Each row is where one point has got to under a steady rotation. How many ticks took it there?
The counts run from 0 to 1213.
[139 134 118 179 102  94 100 101 143 104 120  84 148 130  96 161  88 143
 120 140 125 121 136  81 104 146  85 113 123 119 179 123 161 138 102  98
 129 152 144 126 140  84 155 121 153 128 142 112 127  58]  1074
[131 121 152 138 139  82 100 109 176 139 122 114 152 137  90 105  95 155
 133 156 117  93 135 158 172 102  63  89 121 135 177  97 166 125  99 120
 129 167 150 120  95 114 148 155 162 117 135 126 144 104]  473
[108 112 111 172 126 106  92  89 178 112 139 117 128 117 107 165  92 129
 128 146 111 116 145  98 159 124  73 106 139 171 177 108 164 151 114 102
 133 164 122 149 127  83 148 142 158 114 152 151 129  81]  1176
[120 155 154 130 114 106  74  93 132 114 122 125 155 154  91 144 102 142
  94 152 162 110 136 168 144 137  78  99 176 125 167  88 145 123  90 146
 135 170 119 122 116 118 150 158 161  89 151 155 140 113]  914
[ 96 113  94 129 106  74 116 118 162 145 134 133 186 105 131 127 110 137
 127 138 151  97 149 107 138 158 117 129 155 117 169 103 154  86 111 108
 151 171 135 125  89 127 161 190 149 137 106 137 126  83]  1124
[ 99 110 107 156 138  98  80  79 172 117 143 133 135 101 115 161 108 123
 150 140 103 121 148  78 157 140  82 108 155 167 176 114 152 135 101  92
 120 149 112 152 131  98 139 144 156 125 142 146 128  82]  701
[110 143 144 128 111 102  86  69 146 114 122 109 157 153 108 148 106 139
  79 132 162 128 122 152  95 141  74  91 149 115 148 101 158 118  90 131
 134 143 133  88 134  91 163 140 148  73 131 155 134 130]  917
[119 116 115 140 117  80  95  97 158 139 143  98 180  88 128 160 120 142
 110 111 161 124 150 106 135 171 135 131 180 116 159 128 171 118 115  86
 146 147 145 133 122  93 124 159 160 151  80 140 131 110]  1164
[135 122 164 133 121  70 112 110 139 128 147 110 138 109 101 145  76 145
 127 144 101 107 162 145 176 110  78 107 138 146 162 115 156 143 112  90
 136 180 169 137 111  98 144 144 171 138 109 131 158  97]  95
[106  99 112 161 103  88 114  99 161 118 157 122 136  81 122 168  76 141
 123 119 109 119 142  89 167 137 103 128 126 152 159 108 150 134 111  84
 129 162 128 137 123  67 150 141 154 143 112 160 128  76]  325
[116 100 116 148  95 106  85 102 158 135 135 128 119  94 111 134  75 170
 120 117 154  94 129 110 159 153 101 121 115 117 143  82 132 106 101 114
 121 162 102 113  95  86 151 141 156 151 119 176 120  81]  282
[109 114 133 114  99  76  89 121 163 141 127 136 157 123 112  88  93 162
 134 151 137  86 141 150 157 138  83 101 138 120 164  82 144  92 103 123
 129 173 134 129  78 153 145 165 166 140 119 141 129  84]  850
[ 99 132 119 157  98  93 110  87 146  92 130  90 177 135 114 178  86 138
  93 126 119 155 135 101 105 140  87 112 136 138 180 135 163 148 105  99
 132 152 148 127 152  95 155 129 147 105 127 129 114  81]  264
[138 121 151 124 115  90  69  93 154 137 121  99 101 135 103 111  81 166
 110 142 143 100 131 151 119 129  59  75 111 105 142  96 148 110  96 119
 119 146 147  86 111  91 144 116 166 122 125 157 148 109]  477
[127 124 129 160 108  90  76  88 193 126 132  96 148 106  93 131 130 133
 145 122 145 133 121  95 142 155 103 117 166 122 182 116 182 129 115  87
 104 130 135 146 136  87 111 125 171 129 113 107 130  93]  932
[120 124 118 136 141  86  88 113 174 145 126 127 151 125 108 119 104 141
 146 168 119  86 166 124 166 133  81  99 150 144 175 101 160 117 112 112
 145 177 138 152  91 138 139 172 164 134 137 120 138  84]  135
[141 148 184 115 125  79  77  80 115 121 120 119 159 119  78 129 114 146
 138 138 111 134 141 139 156 149  82 102 168 115 172 113 124 121  62 102
  81 131 123 120 139 118 115 121 171 129 114 115 143 113]  58
[151 155 167 119 134  82  73  93  86 121 114 107 147 129  96 157  98 157
 122 154 127 121 178 132 125 157  83 103 170 109 151 123 129 124  72 116
 121 150 139 120 133 136 133 126 168 140 127 128 139  98]  772
[133 130 165 129 121  75 123  97  99 115 142 103 187 104 108 178  80 152
  98 117 121 138 163 145 148 137 111 123 166 129 160 136 141 147  90  97
 133 165 160 115 136  98 139 148 159 134  88 141 141 115]  1104
[130 158 137 147  96  86  88  86 126 120 120 123 165 114  97 152 142 122
 130 127 158 121 139  93 114 174 107 133 196  88 160 100 139  99  83 100
 115 140 126 120 134  91 147 148 151 111 117 106 160  93]  119
[119 150 158 154 101 104  85  89 134  92 135  89 167 143  87 171  99 138
  92 130 144 150 136 143 136 142  85 110 178 135 182 122 164 158 101 112
 124 159 143 138 149  98 131 129 170  91 133 135 135 104]  399
[108 127 112 154  96  96  73  80 178 114 144 116 132 103  98 158 127 114
 138 122 144 132 127  85 142 161  99 121 176 136 169 107 168 123 120  85
 117 146 119 154 140  81 122 131 170 117 120 130 139  89]  459
[118 159 135 150 122 106  63  92 144 109 115 110 172 146  92 161 118 137
 109 158 157 131 155 133 131 159  89 102 197 133 183 113 161 137 101 129
 133 161 119 149 128 138 129 149 168 104 157 130 126  97]  1112
[105  89 150 129  98  85 126  92 139 119 152 124 164  91 122 146  64 171
 112  98 110 132 130 136 178 133 104 121 119 130 156 110 125 124  81  93
 108 150 129 100 122  87 145 138 154 140  85 169 120 105]  525
[107 138 119 130 116  76 110 103 167 138 117 112 214 143 119 113 128 140
 108 146 156 118 134 137 118 149 102 107 162 110 181 108 172  94 100 125
 149 159 147 116 108 135 151 180 142 104 110 119 134 107]  74
[106 136 117 147 125  95  87  71 134 107 119 117 180 125 111 165 125 138
 124 139 113 153 136  75 101 162  92 110 153 126 183 130 138 120  71 101
 103 125 112 119 154 122 144 119 145 114 137 118 103  79]  26
[113 128 127 143 118 104  96  84 116 123 119 141 180 120 114 162 106 156
  92 127 170 111 135 131 140 156 108 123 160 114 148  85 127 103  65 140
 133 151  90  93 108  95 173 173 139 103 125 176 128 118]  820
[123 139 156 132 130  80  91  85 153 120 135  98 196 122  98 153 125 139
 122 132 137 153 145 138 146 149 110 110 193 132 184 140 170 142  99  96
 115 145 148 148 147 117 107 139 171 120 100 111 131 121]  1206
[135 152 163 124 106  73  94  79 117 118 119 117 183 121  86 127 136 141
 131 124 141 137 129 120 124 167 107 126 187  88 171 112 135 104  73  97
  96 129 134 112 146 108 126 136 154 110 102 101 146 104]  256
[124 122 136 133 119 113  60  85 130 129 114 115 145 135 109 141  81 188
  94 134 173 116 132 141 136 159  92  98 140 104 149  94 129 109  71 145
 116 148  94  98 106 117 140 129 157 137 125 182 106 110]  817
[135 149 181 131 131  91  72  86 131 116 135 114 157 132  80 152 103 144
 114 145 134 130 156 164 171 137  89 105 193 142 170 113 152 144  93 113
 118 157 136 143 131 119 115 142 181 112 129 132 142 122]  534
[ 99 133 125 134 115  94 105  71 151 124 120 131 203 133 117 138 130 142
  92 128 154 130 109 120 112 153  97 113 158 110 160 106 150  97  74 127
 130 130 116  84 129  91 171 162 128  75 117 153 124 122]  1158
[149 148 161 157 108  91  97  90  94  99 111  89 164 133  83 168  93 165
 106 130 137 140 144 114 115 151  97 124 148  93 170 121 139 135  63 114
 110 139 138 107 146  95 144 115 155 125 131 117 131  89]  160
